In the rows, 128 means zero.
One turn moves each row of this set onto another row. After a few examples, where does it send each row asked below?
k_849: [116 106  96  94 113 122 136 119 137 136 129 126 134 132 104 158 124 113
  91 138 126  92 153]
k_355: [123 128 134 102 137 109 157 122 136 138 144 140  96 141 141 165 129 151
 101 128 126 102 142]
k_16: [121 108 122 130 107 119 133 149 126 153 119 104 131 132 133 128 116 118
  85 135 122  86 130]
k_292: [118 141 120 120 113 117 153 136 119 132 169 101 122 147 141 127 165 123
 115 123 128  99 140]
k_501: [119 127 132 127 110 116 124 149 133 168 121 123 126 130 134 164 130 104
 112 134 113  98 155]
k_119: [131 126  93  97 104 117 140 139 137 140 127 107 125 108 128 137 129 126
  77 129 101  96 152]
k_72: [111 132 131 126 109 111 126 151 137 170 119 116 123 128 130 169 136 113
 108 142 106  95 150]
k_958: [117 110 110 121 109 116 149 138 125 135 152 114 122 122 125 137 141 162
  95 104 132  98 139]
k_877: [105 113 113 130 110 128 130 143 137 133 128 124 137 150 114 156 133 101
 101 142 113  98 151]
k_352: [115 138 142 106 118 119 140 124 157 137 113 136 109 130 132 149 131 126
  83 155 102  96 137]
k_195: [107 131 151 101 114 116 134 126 117 147 155 128 121 130 126 140 132 140
 134 118 140  92 133]
k_544: [118 115 118  92 110 105 119 126 102 147 155 101 124 133 139 146 118 151
 122 122 125  83 145]
k_586: [ 93 133 146 129 118 115 134 141 138 140 138 132 116 126 124 150 164 141
 113 131 128 109 135]
k_156: [114 130 109  88 138 103 140 141 126 127 137 123 100 121 129 127 162 133
  95 123 133 117 150]
k_53: [110 117 120  85 109 124 148 116 135 134 160 116 127 143 122 114 156 119
  98 127 120 104 137]
k_861: [103 110 116  80 107 118 143 117 129 127 155 116 122 132 112 117 162 120
  89 132 117 101 138]
k_441: [120 136 123 131 137 108 149 157 108 149 147 114 122 127 142 142 127 129
 116 127 138 102 139]
k_103: [133 123  90  92 105 122 133 133 131 139 121 113 121 107 126 137 135 124
  88 129 104  99 159]
k_926: [ 93 114 157 101 105 115 130 115 133 153 153 135 123 139 120 156 135 139
 113 143 122  85 132]
k_766: [123 143 122  86 126 106 128 127 120 128 150 115  96 149 154 148 142 141
 118 147 105  97 159]
k_232: [102 144 124 124 118 123 138 155 113 136 156 109 127 137 138 126 154 106
 113 153 103  99 145]
k_761: [112 128 119 112 113 110 122 120 137 143 124 139 128 131 122 168 110 124
 108 164 127  93 150]
k_358: [110 148 123 121 116 126 140 143 123 134 162 105 126 149 146 124 156 112
 121 145 111 101 146]
k_866: [131 106 123  86 118 105 129 121 145 146 117 129  97 147 133 152 134 114
  77 130 118 103 153]
k_275: [124 107 115  78 117 105 132 129 141 152 112 120  99 142 128 153 136 119
  77 127 115 102 151]
k_645: [118 146 129 104 123 111 134 128 116 127 151 113  93 150 150 150 162 146
 123 137 120 101 145]
k_970: [115 131 134  85 117 116 153 114 134 133 167 128 117 139 120 129 154 127
 109 117 134 103 138]
k_500: [116 138 140 116 114 125 129 118 150 136 112 137 112 125 136 152 134 125
  96 158 100 102 141]
k_806: [118 109 114  95 106 107 129 137 100 150 158 107 121 132 139 146 111 146
 110 131 122  77 147]
k_54: [118 125  93 119 104 107 114 146 120 130 123 120 126 132 131 137 109 125
  94 154 125  93 153]
k_415: [ 96 117 155  95 108 117 127 111 128 155 156 129 126 142 120 148 135 135
 121 129 128  94 130]
k_581: [110 123 108 106 114 111 120 136 141 114 119 133 107 157 126 148 131 112
  86 150 109 102 161]
k_264: [126 106 117 135 102 119 134 138 126 147 119 106 130 131 138 125 119 119
  88 138 117  92 135]
k_63: [118 128 117  90 115 112 128 128 100 136 148 103 104 131 140 135 136 159
 125 116 136  91 142]
k_582: [120 144 121  81 131 105 133 134 118 132 151 122  92 148 150 154 136 132
 106 153 103  94 162]

k_866 -> k_501
k_761 -> k_54
k_53 -> k_415
And these:
k_806 -> k_582
k_958 -> k_355
k_352 -> k_16
k_970 -> k_195

One turn moves each row of this set onto another row. After a few examples, where does it send each row asked below?
k_722: [109 122 143 147 146 122 104 121 139 124 122 122]
k_269: [143 123 143 110 117 114 103 135 144 119 125 143]
k_24: [126 134 140 107 137 136 153 128 119 133 113 126]
k_231: [109 127 141 120 148 150 102 129 121 116 128 125]
k_760: [139 147 136 116 132 110 118 132 137 112 103 135]
k_932: [147 142 128 126 134 127 140 121 139 117 161 141]
k_695: [144 126 137 121 146 136  93 130 136 135 147 132]
k_534: [131 130 132 133 104 138 136 120 132 108 151 139]
k_295: [132 113 132 120 159 129 147 134 119 123 121 135]
k_399: [113 127 151 119 155 143 103 142 129 118 131 123]
k_716: [127 128 144 125 150 136 143 140 158 130 124 110]
k_678: [119 119 143 126 159 115 142 142 123 124 132 121]
k_281: [140 121 129 133 102 144 135 122 140 130 146 126]
k_739: [139 110 132 135 154 136 116 124 139 124 109 147]
k_915: [124 121 138 115 152 156 108 130 121 115 121 137]
k_205: [125 133 141 137 107 130 131 129 137 108 157 132]
k_259: [149 120 135 131 109 142 138 130 145 134 147 131]
k_158: [142 123 133 110 111 124 102 124 138 118 121 145]
k_703: [137 146 133 129 132 119 136 122 141 118 166 132]
k_568: [137 122 130 118 148 150 147 130 150 128 113 125]
k_36: [127 128 133 115 106 120  96 119 135 115 123 135]
k_111: [143 142 121 126 127 131 138 110 133 114 158 139]
k_191: [145 126 134 129 111 138 139 129 139 108 151 147]
k_672: [136 146 131 115 127 115 118 123 131 110 101 134]
k_905: [107 134 137 131 139 139 137 123 146 128 124 100]
k_682: [133 126 136 137 102 137 131 125 142 133 150 119]
k_950: [103 122 134 130 146 121 137 126 114 121 129 114]
k_302: [119 129 123 125 135 154 143 113 139 126 113 114]
k_769: [130 149 134 119 125 111 115 123 132 109 104 128]
k_414: [128 130 145 117 112 111  96 131 143 118 129 131]
k_724: [128 120 147 115 159 149 108 143 129 118 126 136]
k_298: [132 150 140 119 128 107 115 131 137 110 108 127]
k_178: [132 146 125 131 126 126 134 110 134 115 163 129]
k_316: [117 117 123 124 146 134 143 117 110 121 120 129]
k_978: [117 117 127 142 143 138 109 107 131 122 110 133]
k_77: [133 130 136 125 140 134  90 126 132 135 150 125]
k_200: [114 139 148 114 136 125 148 134 123 134 122 115]
k_492: [138 131 143 132 114 129 136 137 143 109 158 140]
k_79: [113 138 139 111 131 134 149 123 116 132 116 118]
k_661: [146 124 130 120 141 145  95 122 128 136 144 138]
k_451: [130 116 146 140 158 119 112 138 147 127 121 137]
k_554: [134 128 128 124 136 144  90 117 126 134 146 130]
k_702: [141 123 140 136 108 134 135 135 149 134 152 122]
k_194: [126 134 147 109 141 128 153 139 125 135 118 123]

k_158 -> k_36
k_678 -> k_295
And these:
k_200 -> k_194
k_905 -> k_716
k_451 -> k_739
k_915 -> k_231
k_672 -> k_769
k_932 -> k_111
k_281 -> k_682
k_554 -> k_77
k_534 -> k_205

